rotation ticks, each row followed by its count of ticks:
The counts run from 0 to 938.
[-10 -11 -1 -7 -13 -13 2 5 3 12 5 20 28 -5 -16 24 16 8 7 30 0 8 -34 29 -34 -20 -2 -9 12 14 16 -25 43 9 14 10 15 0 -21 -6 -13 -6 16 3 -3 57 7 -21 -15 1 23 15 -13 1 7 -6 -6 3 4 1 2 -17 16] -> 932
[-7 -7 34 -3 -20 -9 -13 -11 -12 3 -4 0 7 -10 -12 36 4 -23 20 14 19 1 -28 21 -15 22 14 -34 4 -8 -29 -16 11 -6 9 -12 -16 2 -34 4 14 24 -1 -1 -22 -13 18 -8 -17 7 -11 2 -5 34 4 -24 -31 -2 6 16 -11 8 -32] -> 919
[-2 -18 0 17 28 -5 5 0 19 -3 7 22 -36 6 -6 9 20 13 1 16 -23 10 -2 -10 -8 -10 7 -19 11 10 26 -10 -20 15 -38 -15 14 5 0 -3 -28 -1 14 -8 24 48 16 -8 -30 13 19 2 18 -13 0 15 30 -17 -11 16 8 -11 4] -> 71
[13 -26 15 -15 0 16 13 -13 23 -30 -22 -11 -5 14 2 3 8 -27 5 -5 -17 -21 -15 -17 -26 -17 20 -29 54 17 -3 -10 -10 -29 -4 -15 27 -10 -20 -29 11 -18 -23 9 -2 -12 10 -2 10 -3 -7 -19 7 -19 -8 -6 -7 -3 -9 14 11 0 -1] -> 880
[-4 -8 21 16 -15 -33 4 -1 31 -12 -12 -6 -14 7 18 -22 25 -1 25 35 -1 13 -17 10 -35 -2 21 -31 15 30 15 -13 -9 8 -21 10 -7 19 0 -34 2 7 7 14 13 5 -17 -1 -28 -2 10 17 6 -15 -3 6 12 -27 16 32 -10 -7 -21] -> 67
[1 0 -3 3 -25 -25 -11 1 -4 -9 5 22 -9 18 -28 22 0 -10 8 40 28 7 -14 30 -15 17 -5 17 -2 -3 6 -16 18 25 -11 17 -31 26 -1 7 3 29 16 8 -25 29 -18 12 -36 12 11 34 -5 13 0 -17 -11 -5 7 2 -2 11 -26] -> 927
[-22 -19 6 -19 21 18 -5 -28 -16 -10 -3 -21 -15 -18 -2 25 5 -3 10 26 -13 1 2 6 -4 -12 4 -13 24 18 -5 -14 26 -10 -30 -2 25 -26 -2 -29 -8 -17 19 1 9 4 6 -4 36 5 -5 -20 -11 5 -9 -33 16 -17 -6 9 21 -4 47] -> 206
[-15 -8 19 8 3 -7 -31 21 -8 26 -8 3 10 3 -8 44 0 18 -2 14 5 40 -23 -12 -12 8 9 -4 -12 -7 31 11 -30 1 -1 29 -15 -17 -2 -16 -8 48 22 -10 -7 6 12 3 5 14 11 11 -5 -5 -9 -11 -6 -1 3 -17 33 25 -1] -> 594
[22 -13 -34 0 -4 -7 10 -9 39 1 -10 -8 10 9 -2 -27 -9 22 -15 9 -17 -11 -23 -13 21 -34 1 14 -6 4 26 17 -7 19 -16 27 10 -14 5 -7 30 -15 -21 9 42 3 -24 -16 18 -11 -1 14 -3 -17 -4 2 13 3 10 -16 6 -10 -11] -> 161
[17 -2 -12 13 -16 33 -7 9 10 1 -13 -13 5 1 -15 -14 2 5 1 -27 8 -1 9 -4 0 -37 -20 12 66 -7 -5 2 -7 -7 8 4 -4 14 -7 21 2 -5 -15 -1 -1 -13 26 -37 3 -19 -15 8 19 7 -18 -12 0 -14 -10 -27 8 -11 -3] -> 655
[12 -16 -18 -9 27 12 -6 -4 -22 1 -28 -10 -9 -16 -10 17 -29 0 20 13 7 -39 -23 17 9 14 -3 32 36 5 24 -14 3 11 22 15 3 0 -9 -8 9 14 10 -4 -16 -1 3 18 42 15 16 9 -13 -3 -3 -24 1 -24 4 -8 33 11 -1] -> 16
[34 3 -22 -15 9 -10 -3 -34 37 6 17 -12 -5 -6 -11 -1 -4 -3 -2 13 -8 22 6 -19 1 -6 -14 -8 11 0 2 21 8 31 -15 -16 7 16 6 -22 47 -40 13 -3 15 -37 -16 -15 27 7 -9 14 -6 1 -13 -24 14 3 3 0 7 6 -25] -> 568
[12 -8 -10 21 11 -6 -14 20 2 5 6 33 16 -13 -28 44 1 -2 12 4 21 16 -2 18 -13 15 -12 37 38 17 3 -21 17 32 -10 2 5 15 16 -9 -11 14 19 -3 -38 15 23 -9 -3 -9 -12 8 -12 15 -11 17 -11 -7 4 -4 9 -24 26] -> 935
[35 19 -19 -3 -8 13 4 37 33 3 -11 28 -16 38 -14 1 0 -30 -11 -9 -1 15 5 -25 -19 -16 -19 12 9 -16 -5 -2 -1 -5 -7 7 1 31 12 6 0 28 21 -21 -12 16 0 2 0 11 14 14 33 -9 -22 21 4 8 -18 -30 13 4 -6] -> 463
[-24 6 12 13 -25 -16 -5 14 13 -28 -7 11 -10 -4 0 8 10 -7 25 25 33 9 -10 9 -16 33 22 13 -18 12 -9 -5 13 18 -30 27 -2 12 27 -2 22 32 10 18 -17 35 -3 25 -29 0 14 10 14 23 -10 20 -3 -8 -3 8 1 -13 -1] -> 609
[15 29 1 11 -7 5 5 30 -30 -4 -2 19 -9 24 10 44 -18 -3 0 0 1 7 -1 26 -8 5 -19 26 -3 8 9 -21 -7 -22 14 22 5 14 12 19 -15 11 33 2 -33 3 -3 6 12 11 15 9 -9 -11 -28 -2 7 -18 11 1 9 -13 13] -> 127
[-7 -1 9 -7 11 -5 24 -22 -12 5 17 29 2 -11 8 -2 -9 -7 -7 27 -40 -26 -10 -5 -46 -2 -13 6 -4 -18 4 -52 31 -5 5 -6 27 4 -14 -3 9 12 -5 -2 -6 4 -3 40 16 -29 3 -3 7 10 4 4 7 1 11 12 -16 -16 7] -> 221
[4 -1 -14 -5 -6 0 -1 9 8 5 18 19 4 0 -10 42 0 0 0 30 -6 22 -14 21 -24 -20 -8 1 -10 7 10 -18 52 -2 -14 13 12 6 -2 1 -2 -7 37 -9 9 58 -10 -7 -9 8 17 17 -5 8 -9 -3 7 9 -1 -12 2 -13 21] -> 931
[22 3 2 21 -11 -12 26 -22 -1 -17 17 21 -5 14 11 24 15 -22 -10 -15 9 -29 17 -33 5 11 10 -6 10 -26 0 1 -11 30 13 -18 19 -5 -1 29 7 6 -16 5 7 -37 2 1 10 -19 -6 -17 -1 7 -31 17 -25 -8 -2 16 -25 -17 -29] -> 358
[7 -4 14 -6 -8 -4 1 18 9 4 7 2 45 8 19 29 3 -14 0 16 -13 28 2 4 -12 -30 22 1 5 32 41 -4 26 -2 9 0 2 -4 4 -13 -2 23 21 -30 14 7 -3 14 20 22 17 6 -8 -23 -16 22 -17 10 21 -24 23 21 -8] -> 52
[25 -10 -10 -12 2 11 10 4 16 24 -7 -18 -5 17 2 26 -11 -12 6 16 -35 0 -15 -24 14 -20 28 -21 -25 -2 17 8 -3 -23 1 9 -5 -25 -23 -2 36 15 4 -21 31 -11 -21 7 34 21 6 2 -4 -14 -5 1 -8 3 20 -11 13 29 -16] -> 369
[19 10 -7 1 5 23 -10 7 -15 -1 0 14 0 -7 -39 13 -13 -9 20 -4 19 15 12 19 -2 26 -19 48 18 0 -32 -6 -4 8 0 -2 -3 19 12 23 1 6 5 -2 -29 -12 18 -17 3 -7 -21 24 -1 37 -4 4 3 -12 -16 -5 6 -24 28] -> 114
[-5 4 0 16 -9 -8 3 18 57 -18 -1 11 -13 42 7 5 12 11 -15 1 -6 15 -21 -46 -5 -7 -8 -32 -28 -23 15 24 -26 -15 -21 16 -11 -8 14 -13 11 -11 -9 13 -10 13 -3 -3 -18 -5 -8 -20 -1 -15 -1 6 0 20 5 -9 -2 -6 -15] -> 271
[8 -17 3 28 1 -6 -1 1 8 23 28 -1 -4 5 3 45 6 -15 -17 2 -6 2 -2 -11 21 -15 -14 -49 17 -17 4 -1 0 -2 12 -33 -24 -13 -22 21 -14 -24 -4 -12 -2 -9 21 -33 -7 1 -11 -20 -6 -2 4 -5 -17 3 15 -7 -31 -16 -31] -> 41
[12 -12 18 -4 21 13 -3 -9 7 14 17 -34 6 6 20 1 7 -35 -10 -11 -6 13 34 -9 11 -29 -19 -20 -2 12 -11 11 21 -20 -11 -30 -11 -8 6 -1 -37 -18 12 -25 22 -25 7 -11 34 10 -11 -11 9 -10 -8 13 7 -3 5 -18 2 -11 6] -> 864
[-19 -22 -3 -7 6 2 0 -10 -18 25 21 31 9 -14 -40 21 -3 -9 -5 17 -8 8 -2 -24 -16 12 5 5 -16 -38 -6 -19 10 20 11 -11 0 -23 -28 26 -1 47 -3 -27 -3 23 23 5 -6 -9 4 19 13 32 9 9 -16 11 -19 -21 8 5 -11] -> 914
[12 8 1 12 -1 29 -6 -9 -7 -17 -7 26 -17 -26 -22 19 15 25 -3 -8 3 -3 12 14 26 0 2 52 16 -6 -7 7 -24 7 -31 21 12 0 19 2 21 32 -4 11 4 -5 17 2 -9 -14 -25 2 -11 27 -9 -3 8 2 -5 -11 6 -1 32] -> 299
[-17 -1 16 2 9 12 -38 26 23 -18 -7 -2 15 -11 -25 35 2 -6 -1 -6 34 15 -17 -17 23 17 -5 -3 4 -1 5 41 -3 4 -21 -8 -8 -9 5 -21 -1 -14 5 6 -29 26 22 -11 -17 17 -11 -16 -8 16 8 -4 -10 14 -22 -34 24 5 15] -> 603
[19 3 34 -12 15 -6 4 -14 11 5 17 -20 22 10 16 -26 7 -39 -5 7 0 -1 15 4 -8 -22 -22 -23 -10 11 -14 2 19 -9 -2 -40 -5 4 -3 -8 -63 -19 8 -25 30 -25 -7 -13 19 13 -4 -11 16 -14 -4 17 -3 -8 3 -3 -5 -8 -3] -> 865
[-3 28 1 26 12 3 -8 2 26 -1 15 16 -14 -23 11 -4 -13 26 -20 8 -7 -7 -2 9 19 4 -43 27 -21 -17 -3 6 12 22 -37 19 -5 28 39 8 9 -11 14 13 1 6 -1 14 7 -9 -3 -12 4 22 3 5 31 9 7 -25 -17 -27 7] -> 626
[-28 -20 12 0 -10 -7 -3 5 27 -22 26 -17 4 12 20 2 5 -10 -5 23 1 -9 -14 -2 -10 -23 -15 -34 16 -3 5 -8 43 1 -18 -17 -21 7 -14 -4 -25 -40 7 7 4 48 10 6 -18 18 16 -1 9 -1 24 -9 3 6 0 -27 -9 -11 -22] -> 738
[14 16 36 -9 1 -4 -11 6 14 -10 -20 36 18 -1 -12 55 18 -30 15 -1 20 2 -31 25 -10 14 4 -22 3 20 -14 2 9 -9 -6 -8 12 17 2 -29 -21 35 23 -5 -31 13 1 5 -20 24 -2 -20 -1 10 -16 3 -19 14 -7 4 4 11 7] -> 600
[-5 7 28 -15 -17 -24 4 6 -3 22 -1 13 1 31 -14 24 8 -13 -1 34 -18 19 -29 8 -25 -2 6 -40 -47 -5 8 -3 -11 -19 1 6 -10 -1 -21 4 -23 29 19 -17 4 21 -16 5 -26 23 18 16 -5 -13 2 -7 -5 13 -1 21 7 14 -8] -> 592
[-17 -9 25 15 -10 3 -28 16 12 -24 -11 6 6 3 -21 40 19 -4 5 -12 30 1 -32 -4 17 18 4 -19 16 2 -4 26 -16 -4 -3 -4 -11 -16 -11 -12 -7 -3 -12 10 -33 28 32 -15 -33 15 -2 -12 -8 11 5 -8 -19 7 -13 -20 17 1 -8] -> 602
[-1 17 19 7 2 -22 16 3 7 -2 -12 15 -16 38 -3 2 -3 -8 -5 14 -2 -32 -42 5 -3 12 -29 -33 -55 -19 -22 2 -12 -33 -11 14 -1 -4 -2 -2 -11 -18 9 27 -5 30 -29 0 -13 1 17 -21 1 0 9 -14 8 4 -5 17 -13 -24 4] -> 813
[-5 -3 38 -3 -13 -7 -16 8 6 -23 -11 29 7 1 -17 45 30 -18 11 -1 30 -3 -29 13 -7 17 5 -30 17 4 -10 1 -8 -1 -7 -8 1 -1 -17 -10 -24 21 4 -1 -33 19 23 -2 -46 22 -5 -16 3 13 -6 -6 -27 7 -8 9 3 2 -12] -> 601
[-11 -12 31 14 2 34 -7 0 -28 12 -27 -12 3 -14 -10 25 1 1 14 -5 -2 -36 -26 19 49 1 20 -6 1 -3 -16 9 -26 -23 12 13 -15 -37 -13 19 -4 38 -18 -5 6 -10 27 1 2 6 -13 -20 -9 16 4 -8 -22 -6 12 -6 6 14 -7] -> 505
[-11 -7 13 18 5 -6 9 -6 -1 23 1 10 15 -17 7 -15 1 2 -14 3 1 -28 -13 -14 16 11 -4 18 -38 -18 -9 -4 -12 15 -15 24 -3 -20 2 31 -5 58 -5 -9 30 16 11 20 -12 -16 15 4 29 24 -2 33 6 16 -10 -19 -11 -13 -33] -> 499
[-8 -25 17 -20 9 9 -20 -14 0 -6 13 -4 16 -11 -8 11 30 -30 -22 3 15 3 19 -28 23 -11 -7 12 22 -1 -11 12 5 9 -34 1 -3 -16 10 -10 -35 23 0 -27 20 7 9 -5 6 -8 -22 -10 16 16 -21 3 -9 20 -23 -31 24 12 5] -> 189
[16 8 6 35 -20 -21 4 13 12 18 0 38 -11 13 0 33 32 0 10 3 5 26 -5 6 -30 10 7 -14 15 -7 10 -14 -25 11 6 -1 1 15 5 1 -20 37 11 -2 -11 -8 2 -26 -21 -18 7 2 -9 -6 -24 16 -18 -15 7 37 -9 -19 -5] -> 261
[5 -14 -13 4 2 15 -13 13 36 5 -20 -15 14 0 -18 -11 14 -6 8 -33 36 15 -20 -40 -12 -1 -1 -4 28 -14 -3 28 -11 10 2 8 14 -14 10 -11 14 -3 -4 9 -12 -4 20 -42 23 -9 5 3 12 14 -24 8 -19 -3 -24 -20 25 -14 3] -> 470
[7 19 -1 11 -27 -1 19 1 11 15 17 10 21 2 0 -26 -16 27 -4 20 -45 26 -17 5 -46 -29 -19 6 1 -14 6 -10 3 -29 20 15 5 13 -8 11 36 -9 -11 12 -7 -9 -1 -11 17 -33 2 29 -6 -3 10 -4 12 5 16 1 -10 -29 -4] -> 443
[22 -8 0 -15 2 -1 10 -13 -4 24 0 2 2 2 5 34 1 -29 9 22 -23 3 -1 2 8 -14 32 -9 -32 9 19 6 9 0 11 -2 7 -8 -9 6 15 37 32 -32 39 -5 -17 17 26 30 21 11 -1 -13 -11 11 -10 1 14 6 13 32 -17] -> 370
